One vector is turned by the same rotation once a tick. Each row is the vector after some number of ticks, and that number follows the row.
The counts run from 0 to 128.
[ -5.8  -8.7 -13.9 -17.1  -1.2 -15.7  15.0   8.6  24.4   8.5 -15.9   9.1
  11.7  26.0  22.6  16.4  32.4   4.4  12.0 -16.9  -4.8  43.9   4.6  33.8
  11.7  13.0  -5.5  -2.8  -3.8  50.9  -8.6   8.1   3.2  -6.3  -7.3 -19.2
  -0.4  41.0  -0.1 -29.8   1.1  -2.9   8.9   1.2   1.7  13.5  31.4  37.0
   5.0   3.7 -17.4   0.7 -26.8] -> 87
[  7.0 -28.0   3.4  -8.3 -13.0  -5.5  -7.2  21.4   2.5   5.3  -7.1  57.0
 -12.0   2.0  21.4   7.2  22.0   3.8  -9.7 -29.1 -18.6  33.2 -11.6  -7.4
  17.3   7.9  16.1  -7.0  -4.9  12.1 -18.0  -2.1  18.3  -0.5  -8.6   2.3
  21.0  45.6   3.8  -3.5 -47.6  24.3 -40.3  -8.1  -2.1 -14.7   3.8   3.8
  33.2 -17.4   0.1  -6.7   9.1] -> 74
[  2.0   8.0  15.0  -5.3  18.2 -12.2   9.0 -15.6 -14.0  -9.3   6.0  -0.5
   7.0   2.7  13.3   8.8  -2.2  -5.8  -4.4   3.2 -44.4  43.0   2.5  -2.3
  28.6   4.4 -30.9  29.0  -0.7  17.2 -17.1   8.2  18.0 -44.5  -7.3  16.8
  14.9 -34.9   9.4  -4.1 -34.7 -13.4 -11.4   7.3  -0.2 -33.4  38.0 -15.9
  13.3   3.0  12.5 -11.1 -48.6] -> 108
[ -3.6 -28.5   3.1  -7.4 -22.1  19.9  -8.7 -11.2  41.7   6.4  -1.4  -4.9
  17.2  15.2  40.2 -13.2   0.0   1.9  18.7   7.4  19.6   5.1   4.4  19.3
  36.2  23.0  -9.9  -0.4 -12.1  30.8  -6.6  -5.3  13.7   5.0  23.3 -20.8
  31.3  27.0  12.2 -36.0  -2.5   2.4  13.0 -15.2 -25.6  23.1  -6.3 -13.6
 -13.8 -28.0 -15.8  -4.2 -13.7] -> 89
[ 15.4 -22.0  11.7  23.6 -31.6  13.9   4.8 -19.0  34.2  -0.7  -4.6 -15.8
 -21.7  12.1   6.4 -17.4  31.6   7.2  18.0  27.6  12.9  24.9   7.4   2.0
  14.0  10.8 -17.4  -4.4  16.6  22.0   0.2 -20.0   7.3  -4.6  24.9   1.5
  24.5  -6.9  -4.2 -36.8 -13.8   1.2 -46.8 -13.2 -23.2  -4.3 -15.0 -36.9
  -6.6 -22.1 -18.1   8.8  -9.7] -> 23
[  4.9   1.4 -10.1   7.6 -47.9  -8.0 -31.7   6.5  26.3  12.3 -29.6  -4.8
   0.6 -28.0  39.8  16.9  -4.8  13.5  12.4  16.1 -23.1   4.4  28.2  57.0
  21.7  15.9   3.4   8.4  12.2  22.5  10.3 -10.3  13.1   5.0   8.5  15.1
   4.4  15.7  31.5   0.6 -30.4  15.6   4.4   2.9  -3.2  16.0  16.7 -25.7
  -7.8 -14.3   6.8 -13.3  -7.0] -> 12
[ 36.5 -11.0  -7.7  -3.1  -5.8  -6.5   2.6   4.6  -3.1   4.0  -3.4  32.1
  14.4  19.7  42.5  12.7   3.9   5.3   3.7  -9.9 -40.0  29.7   3.2  19.3
  35.3   2.7 -11.6  -1.4  -1.8 -23.2  20.9  -9.8   1.9 -16.0   2.2 -11.0
  23.5  43.7   0.3  -9.4 -31.4  -3.8  -0.7 -21.1  -4.8   3.1  14.6   7.7
  16.3 -33.1 -37.8 -19.6 -15.9] -> 8
[-10.5 -18.7   4.4  -8.9   7.5  -2.0   3.3  -0.6  21.0  32.3   7.0   8.7
  -4.0 -28.5  61.8  14.8   5.5 -31.7  -2.1   2.6 -19.7   3.2 -13.0  -6.7
  -0.2  -3.5 -22.3  -8.5   1.6  51.9 -22.5  16.1   4.6 -12.4   1.7   1.3
  -9.4 -11.0  -1.3 -20.7  -3.5   3.6 -31.3  13.4 -30.1 -12.0 -19.9  38.5
   9.3 -33.2  19.3 -13.5   5.1] -> 63
[  0.5   9.0 -19.2  18.0   1.3   2.4  13.5 -10.9  15.0   9.1  -4.3 -23.3
 -18.3   9.8  39.5   3.8  19.2 -16.6   1.3  -4.6   2.9  12.0  24.4  32.5
  14.4  10.6 -14.6  12.4 -24.5  38.2  10.2  27.8  15.8  -3.9   6.2  24.9
   5.4  10.9  16.4   8.6   3.2 -25.5 -14.8 -12.2 -13.7  16.1 -24.7  -4.6
 -31.6  16.3 -35.1 -22.1 -15.3] -> 93
[-19.6 -24.0  19.3  13.4   3.7  14.6 -14.7  12.0  28.7   0.9  34.3  22.2
  -3.9  -6.2  18.7 -17.0  -7.1  -7.5  41.3  -7.8   9.6  12.3   4.3  -8.5
   4.9  -2.7  -1.3  -9.7 -33.9  27.3  -0.8  11.8   6.8   7.1   4.2 -26.1
   5.9  45.0 -14.6 -10.9 -14.1   4.6   3.0   3.5  -0.7  -8.2   9.6  10.0
  15.9 -51.5  46.8  -8.8 -37.6] -> 76
[ 10.3  16.1 -20.8  -8.7 -17.9  -4.8 -27.8   8.7  27.6  -6.3 -29.5  -0.9
 -15.4 -22.4  10.6  15.0   1.0   5.1   6.4 -21.6   6.4  14.3  16.0  17.6
  34.5  14.4  16.0  11.9 -33.9  28.3  -6.1   7.4  17.0  -0.6  10.4  18.0
  44.7  19.9  20.4 -13.1 -22.9  16.9  -4.2   3.0  12.2  15.3  22.5 -19.2
 -10.6  -7.1  -7.6 -53.3 -19.0] -> 83
[ 19.2 -30.4  26.7  -5.8 -50.4  18.3 -24.8   5.8  57.2   0.9  -4.7  -5.0
  -4.1   0.1   5.1 -20.2 -28.9 -14.3   9.4   8.1  -7.0  24.3  -4.2 -16.5
 -19.3 -12.6   3.3  -3.9   1.7  11.9 -11.7  -3.1  16.7  14.4  20.3   3.3
  12.5  -1.3  20.8 -32.7   9.9   6.1 -23.2 -14.7  -9.0  -4.7   8.4 -23.9
   3.4  22.3  15.1  18.9  18.3] -> 126
[ 44.6 -16.4  19.6 -19.0 -18.2   1.7 -12.4   8.9  27.8   3.1  11.1  -7.2
  13.9  -7.3  40.8 -15.9 -40.0 -26.1  22.4  20.2 -37.9  31.0   1.8 -15.0
 -16.4 -36.8  -9.5   6.6  -3.7  -4.7  20.5  31.8   4.8   5.4  -6.6 -14.7
   0.3   2.0  16.0 -30.8  25.0 -20.2  -1.5  -1.9   3.7  -3.8  20.7  10.0
  12.2   6.9   7.4   3.4   7.6] -> 55
[ -2.8   4.6  -1.8 -19.6   1.7  -4.8   2.4  -3.0   0.6   1.1   2.5   1.8
 -41.8 -20.1   8.2  23.1  18.0 -14.6 -12.6  15.9 -22.5  15.5  -4.0 -26.9
  26.4   3.3 -14.2  -5.2 -25.8  36.8 -20.0   8.7  28.0   4.3   0.1   3.1
  22.6  12.8  16.5  10.1 -43.8 -20.0 -29.7   1.6  -8.8 -23.9  17.0 -11.8
   6.7  -6.2  42.6  -0.5 -43.2] -> 72
[ 21.3   5.1  24.0  -7.6  -8.8 -10.5 -11.1   2.8  44.2  14.0  26.1  -2.9
   1.5  25.6  28.1   3.4 -34.5  -3.2  13.7   9.9 -19.5  24.3 -12.1  -2.8
  -3.3 -16.8  -7.7  -6.6  -4.3   8.0   1.8  -0.3   4.5  10.4  12.1  27.4
   4.5 -14.7  -3.4 -26.8 -33.6 -19.8 -15.5 -25.1 -14.4 -28.2  34.5  22.4
  29.3  -7.4   0.5   4.0  11.9] -> 121
[  6.0 -11.3  23.6  -6.2 -46.1   5.8 -24.3  16.3  57.0  -0.3 -15.7   3.5
  -7.6  -4.4   5.1  -5.9 -18.4 -16.8   6.0 -17.5 -23.1  43.1   5.4 -13.7
 -43.6 -18.3   7.0   4.2 -16.3  20.9   8.6  22.9  21.7   7.5   4.4  15.8
  -9.4  21.4  16.6 -10.6  23.7  -1.0 -16.7  -5.6   6.3  -7.3  14.5  -6.2
   5.9  35.8   7.7  -9.8  16.1] -> 127
[ 31.1 -23.2 -14.1 -11.0  -9.6   8.9   7.3   1.3  13.9 -11.6  -1.3 -29.6
 -10.0  -8.3   3.7 -41.8  19.2 -10.1  -8.3  -8.5 -19.8  46.6   5.8  -1.9
  36.0  23.5 -11.1  10.9  12.0  32.8  -0.5  -8.9  15.6 -12.8  25.2  19.9
  14.2  -7.2  -3.1 -22.5 -34.7 -10.4 -10.3 -10.2 -10.5   8.0   9.2 -14.3
 -16.8   9.0 -33.1  -2.7  -5.7] -> 95
[  6.1   7.5   6.6  18.5 -15.1  -1.0  10.5  26.3  30.2  -1.9 -15.6 -16.6
 -21.3  -0.3  37.4 -16.5  21.4  16.0  -4.8 -10.6 -26.2  36.4  -7.5  14.8
  -4.1  29.7 -15.5   2.4  -8.2  46.0 -15.6  20.5  -8.5  -8.3  11.6 -32.6
 -15.3  14.8  14.3  14.1  -5.2 -34.5 -16.5 -20.1  -5.4 -14.4  37.6  -3.7
  -4.4   3.4  -5.9   4.0 -20.9] -> 15
[ 31.9 -20.9 -29.6  -9.8  10.7  12.1  18.8 -25.0  25.6  25.8 -21.2 -11.1
 -24.3 -14.6  28.9  24.4   2.4 -13.6  -3.3  28.9 -10.3   1.4   8.0 -14.1
  11.2 -23.3 -15.5 -19.6   7.2  20.6  -5.3  19.5   9.2 -19.4  21.5  -3.8
  20.3  -3.9  21.6 -27.6  13.2 -13.4 -40.7  -2.7  -7.7  -0.5 -17.8  -9.5
 -27.9 -22.0 -13.4 -14.2   2.0] -> 58
[-23.2 -14.7  -9.0  -2.1  -2.0   0.7   4.2 -14.1  28.6  14.6 -19.1  18.6
  19.2  25.9  25.9  11.2  30.8  14.2  12.2  -3.7  19.4  21.2  12.8  33.3
  26.6  18.9  -3.1   1.8  -5.1  36.2  -8.3  -1.8  11.2   1.0  18.3 -17.6
  15.7  42.4  11.2 -30.2   1.1   6.8  21.9  -2.7 -12.9  24.5   6.6   7.5
 -19.9 -17.5 -21.8  -6.9 -14.6] -> 88
[ -0.9  -2.9  15.4   3.0  -2.4 -24.4  14.5 -14.1 -17.4   6.9 -10.2  33.2
  11.3  13.6  20.4  12.7   6.5   4.9 -14.4  -0.7 -35.9  40.2  -4.8  14.7
  26.7   5.4 -15.9  14.6  20.3  -2.0 -18.5   1.3  21.1 -43.1  -4.7  11.7
  17.4 -12.9  12.4 -18.7 -28.5  19.8 -20.9   5.2  -8.7 -22.7  37.3 -10.4
  23.0   3.5 -16.2 -23.8 -13.6] -> 109
[ 20.4   1.8  17.6  -4.3  -2.7 -15.5   3.9  -4.2  31.3  21.9  -2.5   8.9
 -14.1  33.0   8.1  21.8 -13.7   4.4  26.8  11.0 -19.4  55.0   1.4   8.5
 -20.2 -17.2  -9.8 -10.0  11.6  18.3  -0.8  11.8  -1.6   7.0   1.3  10.9
  -3.5  11.9  -6.3 -28.7  -8.3 -22.0 -11.7  -9.2   7.4 -25.7  37.4  43.7
  32.8  13.3   1.2  15.2   0.3] -> 122
[ 15.5  10.1  -0.7  10.5 -24.0  -1.6  -5.6   6.0  14.7   4.8  -7.9 -13.7
   0.9   5.7  34.6  -1.9   3.8 -18.3  20.7  -6.0 -13.9  41.0  31.4  32.2
  -2.9  10.1 -10.2  22.5 -25.7  33.3  19.1  30.8  10.2  14.4   1.2  23.0
 -15.0  28.5  24.8   9.4  26.0 -19.9   3.7 -11.0  -5.4  24.9  -8.1  15.6
 -13.3  28.2 -29.0 -26.5 -22.2] -> 92
[-16.5  24.0   5.8  -4.9   6.6  -0.8 -21.5 -20.2  36.4   7.3 -15.3  13.9
 -10.8  -5.6  12.3  14.5 -35.2  28.3   5.4 -13.9 -23.3  22.0  -6.3   3.6
  24.3   6.1   5.9  10.6 -24.6  13.8 -17.8  17.1  27.2   7.4  46.8  41.7
  14.0   1.5   7.0 -27.6 -18.2   6.7   9.0  -6.0 -10.7 -27.0  19.7 -10.9
 -13.9 -16.3   3.9 -35.1  13.1] -> 119
[  4.8  -7.6 -11.2 -18.1 -13.0  -1.0 -15.1  21.2  46.3   0.2  18.4 -16.5
  16.3  13.3  33.7  -8.7  -7.1 -19.9   1.0 -15.9  -6.3  -3.6   2.0   0.7
   6.3  11.6 -22.7  -3.0 -16.1  24.6  22.2  -9.0  -5.9  -1.7 -15.9  13.0
  27.5  14.4  -6.1  -0.3 -48.7  -8.1 -13.4 -18.1 -17.8  -2.7  34.9  14.2
  17.9 -22.0 -14.3 -21.2 -23.0] -> 85
[ 11.9  -8.8  -9.0 -14.7 -11.8  -6.0  -2.2  30.1  29.5  -4.6  13.1 -16.4
   8.8  32.1  28.0  -3.5  15.3 -23.5   9.3 -24.5 -12.2  29.9  -7.5  19.0
  -1.6  -0.2 -23.8  -3.0  -8.9  39.3   3.9  -5.3 -16.9  -7.8 -13.6 -13.1
   7.6  26.0  -8.0  -7.6 -30.0 -19.1  -4.8 -15.0  -0.9   5.8  48.3  45.0
  25.3   4.0 -11.5  -4.4 -28.4] -> 86
[ -8.1  -3.9  -3.0  23.5 -23.6  11.4  10.2  -0.3  27.0   9.0  10.8  18.1
 -16.5   9.6 -33.2  23.9  -3.1 -35.7  26.5  34.7  -0.2  29.1  40.0  -3.4
  -6.3   1.7 -25.3  -4.1   2.3   9.2   0.3   9.5  28.7 -26.3  20.7  44.4
 -15.3  12.1  15.4  -8.8 -16.8   4.0   3.8  -2.5  20.6   4.7  -3.6 -12.4
  -6.4  -0.6   0.7 -18.3 -46.3] -> 35
[ 25.1   4.8 -12.3  -6.8   7.6  -4.7  13.3 -28.7   8.5  22.7 -26.7   1.6
 -11.2  -6.0  41.6  45.3   8.2 -11.2   9.8  27.9 -20.5  21.9  24.7  -0.2
  -7.1 -34.2  -1.9   3.1 -12.6  18.1  12.6  40.0  15.4 -10.3  -3.9  17.1
  -1.9  17.4  30.2 -22.0  45.2 -10.2 -21.4  -1.5   4.0  -2.7 -13.0   8.9
 -17.6  -9.4 -23.2 -24.0   3.1] -> 57
[  6.0 -12.1  11.7 -24.0  -3.2 -14.2  -8.4  10.4 -10.0   7.0  -4.9  26.8
 -23.0  -4.5  13.6  18.2  25.8  -1.6 -21.0 -10.0 -24.0  25.1  -9.8 -10.8
  29.4   0.8  13.4  -3.4  -6.8  32.9 -38.4  -7.5  29.5  -0.1 -10.9   6.3
  28.1  14.9  15.9   3.5 -49.7  10.2 -42.6  -1.5 -10.4 -18.5  20.0 -10.3
  19.4   2.6  16.3   3.3 -17.3] -> 73
[ -8.7  14.9  16.5   1.1  -3.8   5.9 -21.3 -20.8  51.1  12.6  13.9  -0.2
   9.0   9.8  30.1  -0.4 -42.2  16.0   4.8   1.0 -20.6   8.1  -1.3  -5.2
  11.4  -4.2  -9.0   2.2 -14.6  14.4  -3.3  -1.3  21.6   6.7  27.7  35.1
  20.9 -15.6  -5.8 -29.6 -31.9  -5.6   0.3 -20.1 -28.3 -34.7  13.9   0.9
   8.3 -26.4  -5.4 -21.4  23.2] -> 120
[ 21.2 -13.4   2.9   0.7 -31.1  -2.9  -9.9  10.2  -8.8  -1.3  -8.1   9.9
   7.6  23.0  30.5  31.9   1.6 -13.7  13.9   0.8 -13.2   3.0  28.8  31.1
   7.9 -12.7  -3.2  -6.3 -41.8  -3.2  -0.2  -1.3  34.4   9.7  -4.3  -6.9
  29.8  47.5  43.4   3.7 -38.0  -9.5 -15.0  -8.9 -15.9   7.3 -12.1 -16.8
   4.5  -6.3  -7.1 -16.6   2.7] -> 79
[ 10.8   3.1  -9.5  11.9 -33.1   2.6   3.5  16.7  41.5  -2.4   3.4 -13.1
 -13.2   7.4  46.5  -7.1  12.8  -2.0  -7.2   0.2 -34.6  12.4   6.9  23.3
 -25.0  23.6 -24.8  -0.8  -2.2  27.8  10.4   4.2  -7.4 -15.9  15.1 -13.0
  -7.0  21.1  13.5  26.4 -27.4 -34.7 -24.4 -33.3 -16.9 -10.0  14.2 -15.4
  11.1  -5.1  -7.7   1.6 -17.4] -> 14
[ 38.8 -16.6  21.6  12.1  -5.5   0.3 -12.8   7.6 -22.9  27.8  -0.8  18.9
 -19.9 -20.7  47.3  -3.4   0.0 -12.2   6.7   8.5 -21.7  20.4   1.5 -30.4
  25.4   9.5  -5.1  -1.4 -17.1   6.3 -33.7  28.2  22.0  25.9   1.2 -16.5
  15.4  -6.3  18.2  -1.4  16.6   4.5 -33.7  -9.8 -17.2  -1.5 -27.6   9.1
   6.9  -6.9  16.1 -20.1 -12.5] -> 68
[-40.9   6.3  22.7  22.6 -27.3  -0.5  -3.3  -4.9  27.9 -13.0  -5.7   9.9
   5.8  -4.3  20.8   1.2  12.9 -19.1   3.5 -20.6  -6.2  35.5  -0.8   4.3
 -26.7  15.1 -21.9  24.3 -16.8  48.7  11.3  16.7  19.0  -8.2  -7.5  45.0
  -9.0  18.4   8.6 -10.5  19.3   9.2 -37.8   7.3  -5.5 -10.6  -4.4 -16.7
   1.7  16.7  -7.3 -35.1 -16.3] -> 26
[-28.6   0.7  11.9 -18.7   0.9  -0.1  -4.0 -11.2  35.4  25.1  -0.3  23.6
  -2.3 -31.6  48.0  27.3   1.0 -14.6 -10.0 -15.2 -34.5  12.1 -18.2 -22.1
  -0.6   3.6 -18.8   7.9  -5.0  32.6   0.2  27.5   5.7  -5.8  -4.1  21.4
  -7.8  20.8  -3.2   6.5  25.7   5.3 -33.3  10.4 -13.8  -5.0  -6.3  17.5
   3.3 -25.5   8.2 -25.2 -10.1] -> 62
[  2.9 -22.5   7.4  27.3 -10.7  -7.2  16.8 -19.0   1.0   7.5  10.1  55.2
  14.5  24.5  19.4   9.7  -6.5  12.9  -3.4  -1.3 -27.0  30.1  -3.7   0.3
  18.3   5.1  -6.7  -0.7  22.4 -19.6  -3.4   0.6   6.4 -32.7   9.2  11.7
   0.6  18.9  -3.6 -14.9 -24.9  26.0 -14.3  -8.2  -2.5 -16.5  19.3  -3.6
  28.9 -27.8 -31.8 -14.9  -8.8] -> 110
[ 25.8  18.9  33.3  14.1 -15.6 -25.2  -1.8   0.7  12.0   2.7 -10.9 -18.7
   3.9  23.8  30.1   0.6  13.9  -0.7  31.5   7.6 -27.1  57.2  -0.3  16.2
  -0.4   7.8  -8.1  19.7  -2.6  22.3  14.9   1.3   0.6  26.3 -14.4  15.0
  -7.9   3.7   2.8 -25.8  -2.1 -29.9 -19.5  -4.1 -13.5  -1.0  32.3  34.7
  18.9   6.1  -1.2 -12.1 -26.1] -> 20
[  0.7 -21.2  -4.4 -24.7  13.9   2.5  12.3  -9.1  30.7   2.0 -12.6   6.1
  -8.5  12.6  27.8  -4.4   4.3   2.9  -8.7 -17.3 -17.1  45.8 -13.0   6.7
 -31.3 -30.8   7.3  -6.5   1.1  47.3 -19.9  26.2  -0.2 -35.9   0.8 -27.4
  -5.4  11.7   9.3 -11.0   7.2  -7.5  -2.4  -0.8  19.6 -34.4  42.7  22.6
   4.6  20.2   1.7  12.5   6.3] -> 51
[ -1.9  10.8  -2.0  14.5  20.9   6.4   8.6 -20.0   6.2 -14.1  32.6 -11.4
  -3.8 -10.0   0.8  -4.5 -10.2 -20.1   5.7  10.6 -37.9  30.7  11.7  -7.2
  20.6   0.2 -31.5  13.6 -10.3  13.1  10.3  23.7  11.3 -50.0  13.1  25.0
  -8.3 -25.7   0.4   0.6 -31.2 -22.0  -8.7   9.0   5.5 -29.1  22.5 -14.7
  -5.2 -21.8   9.8 -21.0 -50.2] -> 107
